[-31.6  54.8  17.4 -30.8 -37.8 -74.7  86.3 -23.5  10.9  12.9  20.6 -56.9]  (76)
[ -3.3  14.2  11.2 -23.7  12.1 -30.6  33.0 -21.8   6.7   7.2  21.7 -18.9]  (55)
[ 14.0  -4.6  14.0 -33.9  18.6 -19.8  17.3 -34.3   8.0   7.9  36.2  -4.9]  (17)
[-31.6  54.8  17.4 -30.8  13.8 -74.7  86.3 -23.5  13.7  14.5  48.4 -31.9]  (63)
[-31.6  54.8  17.4 -30.8  13.8 -74.7  86.3 -23.5  10.9  12.9  20.6 -56.9]  (58)
[-29.7  30.2  -7.1  22.4 -13.7 -13.2  21.1  26.2  -3.6  -2.5 -29.5   7.9]  (75)
[ 39.3 -26.6  24.1 -62.0  35.0 -18.6   9.8 -65.1  13.5  12.6  69.9   7.3]  (127)
[-28.9  22.4 -14.7  38.9 -22.2   6.1   0.8  41.6  -8.1  -7.3 -45.0  -9.7]  (26)
back: [-23.7  11.2  14.2  -3.3]
(55)
succ: [8.0]
[7.9]
back: [  6.7 -21.8  33.0 -30.6]
(55)

[-10.0   1.5 -21.9   1.5   1.5  14.1   1.5   1.4   1.4  18.3 -16.6] = (126)
[ 39.9  -0.8  72.5   0.0  -0.9 -43.1  -0.1 -56.8  -0.7 -59.3  60.4] = (5)
[ 14.2   0.3  24.8   0.2   0.2 -13.2   0.2 -20.8   0.1 -19.1  19.8] = (12)
[ 33.4  -0.6  60.6   0.0  -0.6 -35.6  -0.1 -47.9  -0.5 -49.1  50.1] = (78)
tail: [ 0.3 24.8]
[  0.2   0.2 -13.2   0.2 -20.8   0.1 -19.1  19.8]
succ: [-59.3]
[60.4]
back: [ -0.7 -56.8  -0.1 -43.1  -0.9   0.0]
(5)

[ -8.5  17.4 -34.2  12.7  25.0  47.4   2.4] : (115)
[ -3.9  12.5 -28.9  -5.6  30.2 -35.8  44.3] : (33)
[ -8.5  49.7 -34.2  12.7 -38.7  60.4  23.8] : (3)
[ -3.9  12.5 -28.9  64.1  17.5 -35.8  44.3] : (15)
back: [ 44.3 -35.8  30.2  -5.6 -28.9  12.5]
(33)
q: [ -3.9  12.5 -28.9  64.1  17.5 -35.8  44.3]
(15)
succ: [17.5]
[-35.8]
q: [ -3.9  12.5 -28.9  -5.6  30.2 -35.8  44.3]
(33)

[-37.3   9.8   4.6  -6.8  48.4   6.5 -15.5   3.3 -12.7  29.8  23.6  32.6
  -5.8   5.3  18.0   1.0  25.8   3.9 -33.9  -6.7] = (117)
[ -4.0  72.9 -18.2  24.8 -34.1 -18.1 -15.4  -5.9  41.6   2.2 -74.2  19.0
  51.1 -20.1  -3.7   1.0  25.7  14.2 -33.8 -73.2] = (60)
[ 26.8   4.6   9.8  13.5 -82.1  25.4 -40.7  23.6   4.9  -2.4 -94.0  21.4
  63.9 -29.8   7.5 -21.4  28.4  28.3 -68.3  -0.9] = (69)
q: [ 72.9 -18.2  24.8 -34.1 -18.1 -15.4  -5.9  41.6   2.2]
(60)
tail: [ 1.0 25.7]
[ 14.2 -33.8 -73.2]
q: [ 26.8   4.6   9.8  13.5 -82.1  25.4 -40.7  23.6   4.9  -2.4 -94.0  21.4
  63.9 -29.8   7.5 -21.4  28.4  28.3 -68.3  -0.9]
(69)
succ: [-18.1]
[-15.4]
succ: [-5.9]
[41.6]

[ 28.6  -2.6   2.9  58.6  39.4  47.4 -19.3 -60.6 -13.6  23.2] = (120)
[ 28.6  -2.6   2.9  58.6  39.4  47.4  13.2 -24.6  51.0   2.8] = (111)
[  2.0 -13.6  39.4   2.9 -19.3  -2.6  58.6  47.4 -60.6  68.3] = (124)
[-19.3 -60.6 -13.8 -45.1  22.4   1.2  35.1  22.9  26.7  -5.3] = (80)
[ 28.6  -2.6   2.9  58.6  39.4  47.4 -19.3 -60.6 -13.6 -45.1] = (145)
[ 28.6  -2.6   2.9 -45.1  22.3  47.4  13.2  20.1  51.0   2.8] = (149)
[ -6.5  -3.7  -5.1   3.6 -27.2  39.0 -21.7 -26.6 -22.4  47.4] = (91)
back: [ 68.3 -60.6]
(124)
tail: [ 39.0 -21.7 -26.6]
[-22.4  47.4]
back: [-45.1 -13.6 -60.6 -19.3]
(145)
tail: [  2.9 -45.1]
[22.3 47.4 13.2 20.1 51.0  2.8]
q: [ 28.6  -2.6   2.9  58.6  39.4  47.4 -19.3 -60.6 -13.6  23.2]
(120)
back: [ 22.3 -45.1   2.9  -2.6]
(149)
tail: [-45.1  22.4]
[ 1.2 35.1 22.9 26.7 -5.3]

[-31.5  56.7 -17.5 -48.9  54.4 -50.3  57.4  54.5  67.5  56.9  45.9]  (74)
[ 54.0  38.8 -72.2 -48.9  54.4 -50.4  57.4  67.5   9.5  29.9  14.6]  (10)
[-31.5  56.7 -17.5 -48.9  54.4 -50.3  57.4  67.5  45.9  54.5  56.9]  (87)
back: [45.9 56.9 67.5 54.5]
(74)
tail: [-48.9  54.4 -50.3  57.4  67.5]
[45.9 54.5 56.9]
back: [56.9 54.5 45.9 67.5]
(87)
q: [-31.5  56.7 -17.5 -48.9  54.4 -50.3  57.4  67.5  45.9  54.5  56.9]
(87)

[ 2.5  8.1  4.0  1.1 -4.6 -8.0 -6.3] -> (107)
[ 75.2   3.9   7.7  12.6 -13.8  27.6  27.6] -> (41)
[  7.9 -13.5 -13.0   5.1  -3.7  -1.1  -3.0] -> (25)
[ -2.1 -10.8  -3.1   1.4 -12.5  -5.4  -7.1] -> (70)
[ -3.7   7.9   5.1 -13.0  -1.1 -13.5  -7.7] -> (129)
[-66.5  42.8  12.1 -32.2   5.1 -39.7  31.6] -> (161)
[  2.2 -17.6  -0.7   1.7 -19.4 -15.2  -7.8] -> (143)
[-79.2   8.8   1.9 -35.2   7.2 -45.9 -51.7] -> (42)
[-20.1   4.2 -11.1  -4.6   1.1  17.3  -5.2] -> (123)
[-56.9  30.4  11.6 -32.0   6.8 -38.2  28.2] -> (153)
[ -1.5 -12.7  -4.8   1.8 -14.7  -5.4  -7.0] -> (200)
back: [-39.7   5.1 -32.2  12.1  42.8 -66.5]
(161)
q: [ -3.7   7.9   5.1 -13.0  -1.1 -13.5]
(129)
q: [-4.6  1.1]
(123)

[-55.5  23.0  61.5  63.6  22.4  15.9  34.5  75.5  41.4 -78.8   6.2 -45.7] : (88)
[ -2.8  78.4  41.2  -5.2  58.8  33.6   1.3 -78.2 -56.8  -5.1 -37.3  44.6] : (47)
[-63.1  19.0  11.1 -42.1  32.7  58.1   1.3 -78.2 -56.8  57.5  11.3  -4.0] : (137)
[-63.1  19.0  11.1 -42.1  32.7  58.1   1.3 -78.2 -39.7  57.5  11.3  -4.0] : (4)
succ: [-2.8]
[78.4]
q: [-63.1  19.0  11.1 -42.1  32.7  58.1   1.3 -78.2 -56.8  57.5  11.3  -4.0]
(137)
q: [61.5 63.6 22.4]
(88)

[-12.0  36.9 -34.8 -17.9 -69.0 -20.8  66.4  45.0] = (50)
[-65.4  61.4 -38.4 -55.3 -31.4 -55.8  -3.4 -22.9] = (118)
[-39.7  48.8 -38.6 -39.9 -47.7 -38.0  20.5   7.7] = (62)
[-12.0  36.9  94.2  49.1  85.4   2.7 -48.3 -43.6] = (22)
[ 13.9 -16.5  85.4  49.1  94.2 -43.6 -48.3   2.7] = (141)
[ 43.9 -41.1  33.3  62.4 -11.0  44.5  23.2  29.9] = (135)
[ 34.8 -42.1  48.8 -11.4  74.9 -28.5 -24.4  14.9] = (160)
[ 43.9 -41.1  33.3  62.4 -11.0  44.5  23.2  60.5] = (97)
[ 38.6 -42.0  44.2  -9.0  48.0 -20.5 -21.6  23.5] = (96)
[ 23.5 -17.5   8.7  47.9 -31.5  41.2  44.2  42.5] = (119)
[ 27.6  44.2 -42.0 -32.0  71.7  44.2  28.0 -22.1] = (109)
q: [ 48.8 -38.6 -39.9 -47.7 -38.0]
(62)
q: [ 43.9 -41.1  33.3  62.4 -11.0  44.5  23.2  29.9]
(135)
back: [  2.7 -48.3 -43.6  94.2  49.1  85.4]
(141)
q: [ 38.6 -42.0  44.2  -9.0  48.0 -20.5 -21.6  23.5]
(96)
q: [ 43.9 -41.1  33.3  62.4 -11.0  44.5  23.2  60.5]
(97)
q: [ 27.6  44.2 -42.0 -32.0  71.7  44.2  28.0 -22.1]
(109)

[ 63.0  -6.0 -54.7 -34.0  -8.0  19.2 -13.2 -37.0   5.6  63.0 -64.4 -10.2
 -57.0  19.8 -14.7  29.3  11.0  -2.3  47.5  -3.2] = (44)
[-52.3 -56.4  71.7  -7.5 -37.0   5.6  63.0 -37.0   5.6  63.0 -64.4 -10.2
 -57.0  19.8 -14.7  29.3  11.0  -2.3  47.5  20.2] = (98)
[-29.4  20.6  -7.4 -13.2  -8.0 -34.0  19.2  26.7   1.1 -21.8  -5.4   9.1
  10.5   0.9  10.8  -7.1  -0.4  20.1   2.0 -26.0] = (102)
q: [-34.0  -8.0  19.2 -13.2 -37.0   5.6  63.0]
(44)
q: [-13.2  -8.0 -34.0  19.2]
(102)
q: [ 63.0  -6.0 -54.7 -34.0  -8.0  19.2 -13.2 -37.0   5.6  63.0 -64.4 -10.2
 -57.0  19.8 -14.7  29.3  11.0  -2.3  47.5  -3.2]
(44)
succ: [-7.4]
[-13.2]

[-47.0  28.7  -2.1 -12.8 -30.9  31.3]  (66)
[-47.0   8.1   5.9  -4.4  -4.3  28.7]  (110)
[-47.0 -12.8  28.7  31.3  -2.1 -30.9]  (48)
[-47.0   8.1   5.9  28.4 -13.4  75.3]  (36)
[-47.0  28.7  29.8 -12.8 -30.9  31.3]  (114)
back: [ 31.3 -30.9 -12.8  -2.1  28.7]
(66)
succ: [-13.4]
[75.3]

[-21.6  -3.7  70.1 -14.5 -18.4 -54.0 -53.0]  (6)
[-21.6  -3.7  70.1 -14.4 -18.4  35.8  38.2]  (32)
[ 28.3  56.3  66.3  40.5 -39.2 -85.2 -48.3]  (73)
[-21.6  -3.7  70.1 -43.5 -21.5  39.3 -62.2]  (37)
[-51.8 -63.4 -79.3  41.3  51.2  23.0 -62.2]  (113)
succ: [56.3]
[66.3]
back: [ 41.3 -79.3 -63.4]
(113)
succ: [39.3]
[-62.2]
succ: [-39.2]
[-85.2]
tail: [ 70.1 -14.5 -18.4]
[-54.0 -53.0]
succ: [66.3]
[40.5]
q: [-18.4  35.8]
(32)

[ -4.6 -23.0   0.0   6.9] : (67)
[-6.9 -2.3  0.0 16.1] : (82)
[ 0.0 -6.9 16.1  0.0] : (7)
[ 0.0 -9.2  0.0 16.1] : (23)
succ: [-9.2]
[0.0]
q: [-6.9 -2.3  0.0]
(82)
q: [ 0.0 -9.2  0.0 16.1]
(23)

